In the rows, 128 means zero.
Each row of Z is roughly a mix of the hidden directions of one of several groups.
Z, 143 rows:
[[ 85 130 123 147 130  62 147 160 168 124]
 [125  77 133 182  89 115  92 103 109 127]
 [110 152  55 118 134 171 105 141 142 108]
 [ 65 156 140 134 133 104  96 145  96  86]
 [ 99 101 163 132 108  89  75 131  99 164]
 [ 64 106 109 110 137 175  94 146 151 133]
 [ 73 161 154 138  75 114 103 147 120 103]
 [127  70 174 111 160  88 157 117 133 143]
 [144 141 168  86 140  79 114 129 119 182]
 [156 161 173 177 127 167 135 150 152 103]
 [106  80  89 108 153 105 172 152  96 138]
 [177  74 105 128 100 143 171  99 124 131]
 [158 122 164 100 141  84 118 113 100 185]
 [169  98 129 131 118 199 135  90 116 139]
 [ 87 112 129 140 147 111 150 195 129  85]
 [169 140  73 135 101 119 155 184 127 123]
 [106 121  72 137 150 140 116 189 155 102]
 [ 98  63  82 130 165 118 125 121 154 120]
 [ 75 102 163 118 148 148 126 175 125  86]
 [170 118 160  64 132 143  97 116 119 162]
 [162 106 105  73  85 139 118 109 101 163]
 [213 109 142 136 155 150 125 119 133 108]
 [196 143 146 117 101 169 167 118 133 113]
 [119  64  84 143 165 118 142 104 120 157]
 [173  75 107 134 159 106 102 113 146 168]
 [ 89 132  80 147 147  88 116 137 153  77]
 [ 81 174 134 119  78 164 107 157 122 119]
 [156 105  94 121 182 126 168 130 178 132]
 [132 120 160 124 160 152 162 109 168  66]
 [159 116 154 127  66 111 101 136 127  74]
 [150  85 125  99 140 169  98 141  71 139]
 [163 139 136  72 161 150 144 120 170  91]
 [136 106  55 123 129 102  98 156 142 162]
 [167 135 150 166 137 113 200 145 112 131]
 [128 105 187 150 131  85 160 168 109 144]
 [135 113 102 127 151 120 100 102 196  85]
 [134 114 139 174 113  78 135 119  97  71]
 [182 119  90 140 125 129 180 104 131 170]
 [154  79 116 134 131 110  77 147 181 113]
 [ 85 101 137 165  83 124 145 130 143  73]
 [114 176 107 130 130  70 136  75 136 147]
 [149  92 180  88 132  81 130 144 154 146]
 [104 160  68 132 130  96 151 118 130  76]
 [122 153  82 137 163 106 100 151  83  87]
 [123 120 219 135 135 151 147 128 115 130]
 [ 99 174  71 156 120 100 117 140 101 156]
 [106 180 108 130 151 145  62 110 110 142]
 [142  87  99 176 149  85 108 116  87 131]
 [ 85 161 126  76 150 145  81 136 129 158]
 [ 66  77 125  79 140 133 134 145 126 142]
 [135  57 127 129 135 185 113 159 127 132]
 [158 113 102 210 128 145 133 103 130 118]
 [125 121 181 181 132 142  85  97 129 157]
 [119 193 139  97 111 168  88 138 148 117]
 [149 104 147 101  78  96 138 143  77 161]
 [ 95 158  52 113 142 155 139 146 122 112]
 [ 95 143  74 126 124  81 163 153 104 101]
 [ 86  85 149 130 155  75  96 103 143 122]
 [110  87 116 152  85 157 164 142 130  76]
 [139  92 131  86 122 143 116 149  82 186]
 [157  87 183 101 118 146 105 166 159 125]
 [146 196 126 155 142 146 113 101 124 177]
 [124 143  99 109 139 196 166 145 102  98]
 [138 129 174 148  93 105  84  92 122 172]
 [107 151 156  54 114 101 103 149 123 110]
 [ 74 107 123 103 144 135  62 130 118 101]
 [136 121 119 129 176 145 144 121 146 206]
 [ 85 109 131  96 102 159  92 173  95 111]
 [ 97  76 116 102 160  74 141 135 121 157]
 [188 120 110 164 133 149 145  97 179 131]
 [160 111 116 126 161  82  86 122  77 149]
 [115 113  93 169 133 178  89  87 119 147]
 [134  94 159 125 108 108 134 122 142 208]
 [148 111 209 122 136 142 145  89 126 146]
 [ 90 158 161 104 113 131 107 161  67 119]
 [102  98 106 127 103 171 149 163 130 186]
 [163  72  99 143 163 110 167 109 142 149]
 [180 121 149 111  95 163 110  93 155  90]
 [109 119  85 168 137 173  74 105 133 128]
 [ 81  65 101 144 164 105 142 124 117 146]
 [145  74 106 178 153 148 175 134 135 136]
 [ 69 147 149 137 116 140 123 178 147  83]
 [174  67  98 124 106 144 156  92 127 137]
 [ 77 158 127 136  77 116 163 143 148 164]
 [118 202 156 111 162 104 118 142 114 156]
 [140  59 110 125  96 155 177 123 137 119]
 [101 116 128 136 176 103 152 112 168  71]
 [110 149 104 111 163  90 132 165  85  83]
 [128 137 142 194 151  80 152 122  93 114]
 [ 62 110  96  78 128 107 113 144 109 130]
 [158 138 153 138 126 164 151  79  71 108]
 [145 122 108  96 122 108 139  80  58 134]
 [ 97  54 111 112 125 105 133 108  91 113]
 [132  56 103 132 100 155 173 117 127 116]
 [157  96 171 104 147 129 120 153  64 139]
 [141 155  99  91 173 111  89 154  89 109]
 [ 91 124  97 133 127 149 107 202 127  99]
 [103 118 181 117  98  74 140 125 149  88]
 [ 94 192 112 119 139 168  85 128 114 140]
 [ 70 118  98 111 130 181  84 133 137 128]
 [136 188 170 171  99 130 130  97 112 114]
 [ 66  89 121 105 149 102  81 112 126 124]
 [112  94 142 169  85 154 161 108 175 136]
 [ 88 131 153 137 176 187 122 160 133 147]
 [207  99 144 143 150 139 155 132 150 116]
 [159 127 112 209 132 157 138 120 156 130]
 [146 110 129 111 171  67 148 137 127 179]
 [129  78 158 158 124 187 122 166 119 138]
 [105 194 153 170 119 143 118  96 118  99]
 [102  96 177 171 133 146  79 115 134 154]
 [113  94 134 107 130 118 187 149 188 135]
 [154  67 110 127  93 157 179 121 139 119]
 [107 116 141 146  88 143 124 129 204 157]
 [160 171 122 138 177 106 143 109 136 183]
 [182 159  99 120 128 170 181 121 139 128]
 [156 155 137 181 138  81 137 104  85 110]
 [141 195 153 114 143  87 134 121  82 137]
 [156  95 144 128 128 162 175  94 181 135]
 [131 176 120 116 114 165 186 122  83 139]
 [117 115 106 147 141  63  75 144 126  97]
 [149 145 177 131  90 103 178 124  85 122]
 [177  90 161 100 136 136 148  91  92 153]
 [112 124 177 182 132 143  81 100 121 154]
 [ 82 104 139 175 162  95 129 102  98 155]
 [191 166 148 121  88 151 143 131 163 135]
 [ 65  98 144 127 143 116  75 116 102 148]
 [150 198 178 134  90 138 118 131 131 121]
 [109  82 111 133 161 116  61 113 151 146]
 [ 69 120 120  84 163 156 157 115 114  99]
 [144 152 149  64 121  88 149 118  84 137]
 [196 152 129 115  95 157 125 127 175 131]
 [ 68 113 122 118  93 123 104 125 177 164]
 [134  87 108  93 135 156  84 121 176 160]
 [123  92 110 158  85 186 101 122 159 140]
 [171 110 137 151 157  92 124  78 161  97]
 [100  84 153 124 137  80  90 153 159 100]
 [112 156 174 194 133 110 115  94 145 136]
 [156 199 117 130 162 157 123 108 147 157]
 [130 127  89 184 139 140 123 110 122  63]
 [127 181 157 107  80 147 113 155 163 102]
 [164 176 168 186 121 150 134 118 134 108]
 [105 165  80 146 120 135  95  69 145 133]
 [137 171 127 104  91 184 131 100  88 138]]
Which three rows in each list fit none of the groups? Every other row fits one group, some only roughly. Give them in the order they come.
- j_71: [ 74 116 158 123 175  87 141 153 117 157]
- j_927: [150  87 160 166 102  89 178 135 145 126]
- j_34: [131 105 137  97  93 173 104 126  65 143]
- j_473: [152 106  96 145 180  90 138  87 156 107]
- j_48: [153 132 122 128 174  95 158 113 196 123]
- j_533: [109 103 158  99  69 147  97 130 163  99]
- j_685: [116 171 101 151  84 147  75 131 101 148]
- j_157: [152 112 118 172 141  90  90 152 168 167]
- j_321: [158 144  97  63 151  98 123 122 103  95]
- j_42: [191 103 133 138 125 141  83 133 156  86]
- j_805: [ 88 113 108 183  96 139 158 148 170 122]
- j_605: [119 105  84 185  98 104 123  97 100 150]
- j_769: [151 128  74 121  92 135  60 125 136 123]
 -> j_927; j_42; j_605
- j_942: [153  89 112 155 104 189 111 161 109 109]
- j_447: [169 113 157  80 108 123 114 145 187 126]
- j_426: [136  79 133 175 117  89 135 104 123 180]
- j_561: [119  83 134 149 164 119 165 160  72 140]
- j_178: [121 110 152 105 105 137 108 130  63 182]
- j_423: [139 183 148 137 137 118  99 109  72  89]
- j_905: [169  84 141 154 165 155 163 116 111  93]
- j_243: [169  96 170 123 157 147  84 141 139  87]
- j_485: [125 143  88 117 105 190 174 109 126 103]
- j_432: [153  95 169 102 161 144 157  81 160 118]
- j_935: [107 129 153 147 191  79 125 143 128 167]
- j_678: [109 128 125 125 172 176  98  90 173 104]
 -> j_942; j_905; j_485
- j_417: [145  93  99  93 119 118 109  70  84 132]
- j_663: [166 146  79 199 120 121 136 140 117 130]
- j_383: [128  95 104  87 149 114 103 174 149 178]
- j_959: [127 141 121 105  77 148 159 104 194 128]
- j_945: [163  90 155 141  65 128 173 129 131 130]
- j_296: [143  97 105 142 133 150  91 133 101 199]
- j_247: [124 114  80 113  85  96 101 153 133  78]
- j_837: [170 148  73 127 120 173 146 156 154 106]
- j_674: [131 176 160 132 113 100  77 142 130  78]
- j_541: [118 106  71 144 138 102  66 156 121 135]
 -> j_663; j_959; j_945
- j_201: [187 116  96 112 122  84 152  97 158 112]
- j_295: [ 96 185 153 171 147 145 158 113 107 104]
- j_97: [171 148 151 176 148 149 162 131 171 103]
- j_425: [138 168 106 174 146  97 153 148  79 103]
- j_873: [ 97 121 115  92 122 170  91 133 150 187]
- j_239: [114 140  81 106 172 114 147 163 169  95]
- j_878: [103 130 121 170 119 204 101 133 106 120]
- j_408: [161 171  65 126 128 149 123 159 115  95]
- j_963: [127 185 166 131 144 121 161 174 159 147]
- j_615: [133 149  91 157 152 145 126  95  60 144]
- j_495: [125 192 116 147 115 112 181 103 101 108]
- j_739: [166 132 103 164 114 156 155  98 104 183]
- j_41: [ 93 165 105 107 136  77 113  81 111 151]
 -> j_425; j_873; j_408
- j_818: [177 126 101 151 118 138 175  85  88 135]
- j_102: [100 151 106 170  60 129 132 123 125  92]
- j_359: [149 165 165 136 111 131 178 173 166 121]
- j_73: [193 127 125  93  99 135  93 114 170 131]
- j_480: [119  63 112 136 130 145 118  70 107 156]
- j_183: [121  99  66 181 133 129 124 137 107  90]
- j_681: [138 108 182 129 113 133 164  72 136  92]
- j_701: [120 112  79 165 113  95 103 110  91  85]
- j_347: [132 163 106 145 161 173 109 117 147 188]
- j_765: [ 61  90 135 127 139 101 123 131  98 170]
 -> j_102; j_480; j_701
- j_537: [140 170 123 121 130 152  58 133 174 135]
- j_548: [151 107 127 202 152  89 101 114 137 127]
- j_118: [108 193 119  75 120 151 137 116 159 114]
- j_639: [131 130 119  95  96 152  89 104  86 182]
- j_916: [104 140  92 157 156 125 173 156  73 118]
- j_866: [197 103 132 111 109 122  99  97  95 103]
- j_197: [120  78 114 144 181 119 146 155  87  98]
- j_207: [109 152  75 163  98  98 149 147 157  93]
- j_437: [125 115 147 134 105 141  98 108  53  91]
- j_172: [127  88 113 140 179 141  79 100 151  94]
- j_670: [ 81 128 143 129 127  99 170 136  69  96]
 -> j_118; j_866; j_207
- j_392: [114 124 139  94 101 143  84 107  78 176]
- j_297: [ 81 166 119 146 150 104 190 132 112 109]
- j_888: [172 153 177 119 136 125 142 149  69 109]
- j_839: [100 113 137 139 134 112  78 124 162 195]
- j_229: [124  86 135 135 182 143 135 148 187 104]
- j_231: [114  97 100 136 173 132 131 125  87 190]
- j_431: [170 149  89 132 119 118 172  98 181 127]
- j_597: [130  87 133 122 100 118 208 135 111 113]
- j_798: [100 160 155 144  89 130 116 134  63 158]
- j_145: [102 172 182 105 156 152  85 135 119 133]
- j_367: [158  86 193 105 106 106 142 112 120 101]
- j_966: [129  96 166 156 100 162 173  82 113 129]
- j_355: [ 93 171 139 113 106 112  85 130  89  83]
 -> j_839; j_231; j_145
- j_974: [143 196 185 161 116 127 118 123 121 119]
- j_794: [120 149 177 132 158 155 138  89 106 182]
- j_680: [189 178 163 152 149 130 152 130 150 123]
- j_666: [161 140 118 119 170 156 184  93 152 153]
- j_755: [148 192 117 149 115 134 170 162 163 141]
- j_857: [112  84 112 114 142  87 156  76  92 145]
- j_592: [101 165 117 179  90 149 114 114 128  78]
- j_148: [108 105  96 106  96  68 131 158 104  97]
- j_221: [154 123 136 107 180 106  89  85  89 113]
- j_276: [152 164 146 149 168 141 165  82 163 148]
- j_934: [ 94 157 141 131 123 127 208 152 141 115]
 -> j_680; j_755; j_857
- j_202: [155 161 155 108 104  79  79 135 145  98]
- j_884: [199 127 112  87  93 142 117 103 147 135]
- j_632: [134 148 130 132 150  83 101  70 177 127]
- j_923: [ 91 171  85 134  95 100 108 113 110  88]
- j_564: [119 149 113 150 183 155  95  92 159 163]
- j_947: [119 185 158 165 149 162 155 113 152  98]
- j_986: [129 105 148 123 185 103 118 132 118  61]
- j_748: [165 104 138 139 142 124 111  89  59 102]
- j_961: [106 174 143  89 147 133 171 156  88 151]
- j_139: [131  66  89 148 135 129  82  90 118 136]
- j_846: [138 167  74  97 110 128 113 178 158 136]
- j_620: [148 110 193 123 127 131 167 137 110 179]
- j_882: [141  78 112 146 190 124 151 142  96 101]
- j_463: [155 148 148 163 184 112 102  92 164 138]
- j_422: [118 112  91 115 194 136 137 132  74 139]
 -> j_846; j_463; j_422
- j_702: [173 115 120  99  87 134  82 121 166  94]
- j_546: [ 85  76 121  98 109 149 179 142 109 115]
- j_244: [133 106 159 134 113  78 168 160  92 165]
- j_477: [139 148 139 136 104  92 173 179  80 136]
- j_603: [101  95 128 170 114 161 169 177 151 139]
- j_534: [102 119 171 158 109 120 113  83  70 124]
- j_978: [135 124 191 121 150  59 131 136 123 116]
- j_499: [134  91 146  86 171 128 173  88 132 153]
- j_847: [110  94  81 182 125 109  92 146 106 150]
- j_309: [163 100 150  76  93 155 111  93 101 141]
- j_292: [102 158 172 131  77  98  80 120 126 140]
- j_328: [108 165 170 137 126  94 134 125  64 153]
- j_88: [154 164 116 110 108  96  79 140  82 159]
- j_623: [ 94 157 106 176  87 136 119  80 112 109]
- j_781: [181 124 109 151  79 158 139 101 112  91]
 -> j_534; j_88; j_623
- j_697: [125 151 163 155 119  99 174  91 141  79]
- j_65: [120 136 115 140 151 105 158 139  45 144]
- j_218: [180 130 177 144 122 109  78 114 146  99]
- j_415: [105 101 174 150  95  95 102 163 160 103]
- j_77: [100 144  86 127  78  82 118 135  84 141]
- j_928: [160 140 119 155 125  82 190 107 159 146]
- j_371: [ 98 155 129 102 116  97 142 142  55 148]
- j_129: [139 139 176 155 137  85 186 148 133 104]
- j_875: [187 145 145  93 129 118 169 173 146 143]
- j_402: [130 165  77 133 161 159 185 137 143 134]
 -> j_218; j_415; j_875
- j_234: [169 129 133 118 112  93 181 102  76 119]
- j_566: [123 168 145 175  96 146 112  93 171 100]
- j_291: [177  92 139 140 180  99 141 101  97 139]
- j_362: [115 108 120 137 167 100 164 107  79 176]
- j_576: [109 165 113 105 172  91 161 152  90 103]
- j_693: [136 163 126 112  74 159 103 110 163  84]
- j_803: [127 191 113  91 162 111 126 153 142  86]
- j_482: [152 152 169  82 114 179 142 143 165 120]
- j_969: [128 156 104 144 126 126 142 179  58 112]
- j_406: [128  72 130 153 117  67 117 128 125 171]
- j_926: [138 129 196 108  99  91 105 108 135 164]
 -> j_693; j_482; j_969
- j_10: [167 151 122 193  95 139 128 121 136  84]
- j_194: [123 125 178 157 103  89 138  84 170 141]
- j_939: [166 110 143 142 141 102  68  82 151 144]
- j_982: [ 96 100 199 109 148 160 111 103 124 123]
- j_707: [150 148 155 165 118 157 164  74 105 158]
- j_880: [126  95  78 119 129 171  94 163  88 127]
- j_103: [ 89  71 162 155  99 147 144 130 163 115]
- j_503: [131 121 107 149 165  90 146 135  61 158]
- j_266: [148  97 133 127  59  98 144 112 155  91]
- j_344: [110 159  81 141 163 183 106 103 110 115]
- j_745: [ 86 145  79 113 103 139 171 171 120 110]
- j_768: [ 75 171 130 145 119 119 170 160  88 124]
 -> j_103; j_266; j_344
- j_337: [131 132 160 160 120  60 137  87 151 105]
- j_278: [108  87 149  68 119 122 172 161 147 131]
- j_848: [133 136  73 104 163 186 151 143 136 151]
- j_187: [173 147 140 189 153 113 167 111 141 106]
- j_871: [133  84 157 192  99 156 110 109 122 145]
- j_79: [150 166 154 122 116 136 123 177 193 127]
- j_792: [163  66 103 117 118 111 155 143 106 172]
- j_795: [149  82 118  92 145 173 109 135 174  99]
- j_868: [133 138 159 137 162  71  67 127 144 129]
- j_729: [ 99 128 177 149 117 157 181 133 173 141]
- j_435: [110 129  91 102 145 137  57  91 119 110]
 -> j_871; j_792; j_729
- j_956: [115 128 189 152 134 168  74 149 132 122]
- j_377: [150  89 166  89 161 101 104 158 108  98]
- j_335: [100  80 108 151 174 109 165 145  95 109]
- j_797: [101 127 105 136 106 134  65 112 105  74]
- j_240: [167 130 129 123 139  54 169 153 126 135]
- j_19: [171 132 143 173 163 112  84 130  95 160]
- j_789: [121 165  74  65 129 106 114 116 134 106]
- j_957: [159 135  97 183  96 158 113 105 165 152]
- j_142: [112 155 166 160 154  79 171 138  99 114]
- j_657: [182 154 104 127 121 183 149 170 143 128]
 -> j_240; j_19; j_957
- j_254: [ 70 131 143  71 156 162 104 139 118 130]
- j_37: [165 116 124  95 143 177 148 106  73 110]
- j_738: [174  94 126 181 163 163 122 103 109 129]
- j_627: [154  62  92 114 110 140  95  92 143 128]
- j_160: [103 186  85 140  97 163 111  97 119 129]
- j_976: [128 194 103 109 129 125 161 141  87 164]
- j_776: [145 124 135  68 116 154  62 147 134 126]
- j_69: [141 134 134 168 136  88 132  70 159 169]
- j_434: [ 94 139 121 180 170 115 112 102 149  81]
- j_256: [149 192 102 118 178 125  88 127 120 115]
- j_105: [128 157  98  78 141 135 162 146 132 188]
 -> j_254; j_976; j_105
- j_853: [104 144 158 171 165 111  85 131 100 169]
- j_365: [ 97  82 149 159  74 139 154 124  92 120]
- j_823: [141 168 108  68 123 107 105 155  83 116]
- j_411: [120 136 114 152 124  77 168 181 108  93]
- j_690: [118  98 146 161 101 169 190 115 134 155]
- j_562: [134  62 148 120 109  80 139 132 125 172]
- j_64: [116 133 164 135 127 141 141 186 156  68]
- j_133: [145 130 127 147  55 142 129 112  87  90]
- j_885: [151 123 110 119  96 157  64 120 169 100]
- j_581: [119 114  91 136 110 196 101 148  98 157]
- j_563: [136 104 161 150 119  68 106 133 125  72]
- j_228: [145  62 119  84 160 119 142 154 157 120]
- j_718: [187 143 170 139 120 147 138 153 167  92]
- j_760: [168 125 129 125  88 165  81 139 156  85]
 -> j_853; j_823; j_133
- j_940: [117 120  59 186 130 110 106 110 120 134]
- j_310: [102 121  68 161 119 117 143  95 109  80]
- j_997: [139 134 115 143 164 110 179 133 180  81]
- j_20: [147 119  58  97  93 143 122 162 116 105]
- j_706: [101 133 124 177 120 117 186 126  75 135]
- j_892: [ 96 119  97 148 163 182 101 124 150 169]
- j_181: [155 169 119 131 116 167 139 160 101 187]
- j_280: [104 117 150 188  67 150 133 115 112 135]
- j_575: [ 84 120 128 148  93 126 151 149 185 169]
- j_629: [ 98 164 109 131  79 184 160 115 111 129]
- j_18: [100 104  99 122 141  86 150 100  95 183]
- j_955: [146 107 140  91 126 110 103 154 131 204]
- j_486: [126 142  84 115  68 101 111 154  91 105]
- j_223: [162  84 126 119 140  73  87  91 133 141]
- j_556: [168 172 118  90 105 151  83  91 126 136]
 -> j_940; j_310; j_629
- j_372: [135 128 116 103  90 153 175 184  91 131]
- j_316: [120 149  98  77 111 151 167 102  92  93]
- j_341: [110  90 165 134 158 167  78 148 150 151]
- j_412: [124 143 131 100 118 185  77 106 167 153]
- j_727: [142 176 141 130 141  92 128 188 100  96]
- j_686: [120 187 156 173 112 121 143 155 124  85]
- j_545: [146 184 104 103 106 153 110 136 187 129]
- j_989: [102 113 105 178 126  85 105 159 137 176]
- j_831: [143  87 101 180 124 119 130  80  90 107]
- j_962: [165 134 171 160 119  96 130 110 119 190]
- j_386: [104 114 126 171 168 104 173 132  78 141]
- j_267: [124 153 173  79  94  85 130 140 153 154]
 -> j_412; j_727; j_545
